Small tables with named rows and columns. After each table, cells are looked up by row and column.

mos =
,sude,rap,gozusu,pusami,ketira,botozot,rupu,zom,gumikeg
dure,58,51,188,179,55,57,178,65,186
gubamek,177,174,185,177,178,180,177,177,178
bupeka,177,25,55,176,58,178,178,177,197
rik,178,55,84,180,179,176,178,184,59
muk,57,70,182,176,176,60,178,57,166
detipa,178,194,68,61,57,178,177,178,185
desades,178,63,165,56,178,177,180,174,48
ful,177,62,47,60,182,61,179,181,57
dipes,178,18,186,176,178,58,178,173,76
magati,178,215,165,56,59,177,178,56,173

zom of dipes is 173
gumikeg of bupeka is 197
sude of ful is 177
ketira of ful is 182
sude of desades is 178
zom of muk is 57
rupu of detipa is 177
botozot of ful is 61
rap of rik is 55
sude of gubamek is 177
sude of dure is 58
zom of rik is 184
pusami of dure is 179
rupu of ful is 179
rap of ful is 62
rap of dure is 51
Row with the largest rap: magati

vil
fields: dof, pafola, tutunev, kabid, kala, dadesav, sobog, mokefar, mulubag
seludo: [-5582, 5243, -3008, -6764, -2254, 9529, -6413, -301, 2442]
lumok: [5765, -1319, 8398, 3172, 2677, -5377, 6250, -2968, 3223]
giguru: [2890, 3065, -611, -6220, 6414, -4559, 5067, -5632, 6308]
neladab: [2196, -933, -4151, -702, -6919, -4622, -810, -8047, 7447]
kibigi: [3198, -8790, 8519, 2484, 4677, -5658, -9506, 7599, -38]

What is the pafola of lumok in vil?
-1319
What is the tutunev of neladab in vil?
-4151
What is the sobog of lumok in vil?
6250
What is the dof of seludo in vil?
-5582
What is the tutunev of giguru in vil?
-611
What is the pafola of kibigi in vil?
-8790
What is the mulubag of kibigi in vil?
-38
What is the dadesav of giguru in vil?
-4559
What is the tutunev of seludo in vil?
-3008
What is the kabid of lumok in vil?
3172
What is the kala of seludo in vil?
-2254

nin:
,lenakam,vokevu,tam,nusa,fuv,zokivet,faf,befebub,fek,fonos
vad,35387,-24522,68644,10377,-23258,77130,-13779,79161,-11768,-4511
vudedu,9447,-53553,-54917,-2388,46957,-45091,-64474,-43589,-17937,60487
fotizol,14663,-31169,-55364,-19321,46938,-43067,-46735,-37941,-35836,44455
zotepaf,38246,-13496,62412,11320,-28943,76224,-17233,77844,-10427,-20566
tedus,17216,-53284,-65041,-10442,51738,-57470,-62656,-56085,-23565,53546
pegeror,-6178,86118,-13604,-17112,-37847,-37143,80452,-32139,-8598,-28738
kam,44588,-11748,73774,-13866,-27652,82252,-760,84112,-34972,-3534
mut,2845,-49766,-48625,3439,44475,-39395,-60236,-37778,-14457,60640
lop,19917,80126,-26948,-50719,-23617,-22093,59040,-22291,-54112,-29683
tozuta,35196,-55654,13095,28991,-13915,27445,-78556,22711,12343,-29263
leg,-22630,-30161,-12782,43648,-23863,-37385,-34762,-42861,55532,-25145
tereti,23574,-33665,32555,28285,-32397,26753,-30173,21296,27400,-51973
zubimo,52470,-31396,44153,-13297,2595,62239,-23598,65682,-38259,-6763
tonubof,-26,77626,7006,-36197,-31545,-24930,83085,-13645,-32050,-17520

faf of kam is -760
zokivet of kam is 82252
tam of zubimo is 44153
lenakam of tereti is 23574
befebub of fotizol is -37941
vokevu of tozuta is -55654
fek of fotizol is -35836
vokevu of tedus is -53284
Row with the largest faf: tonubof

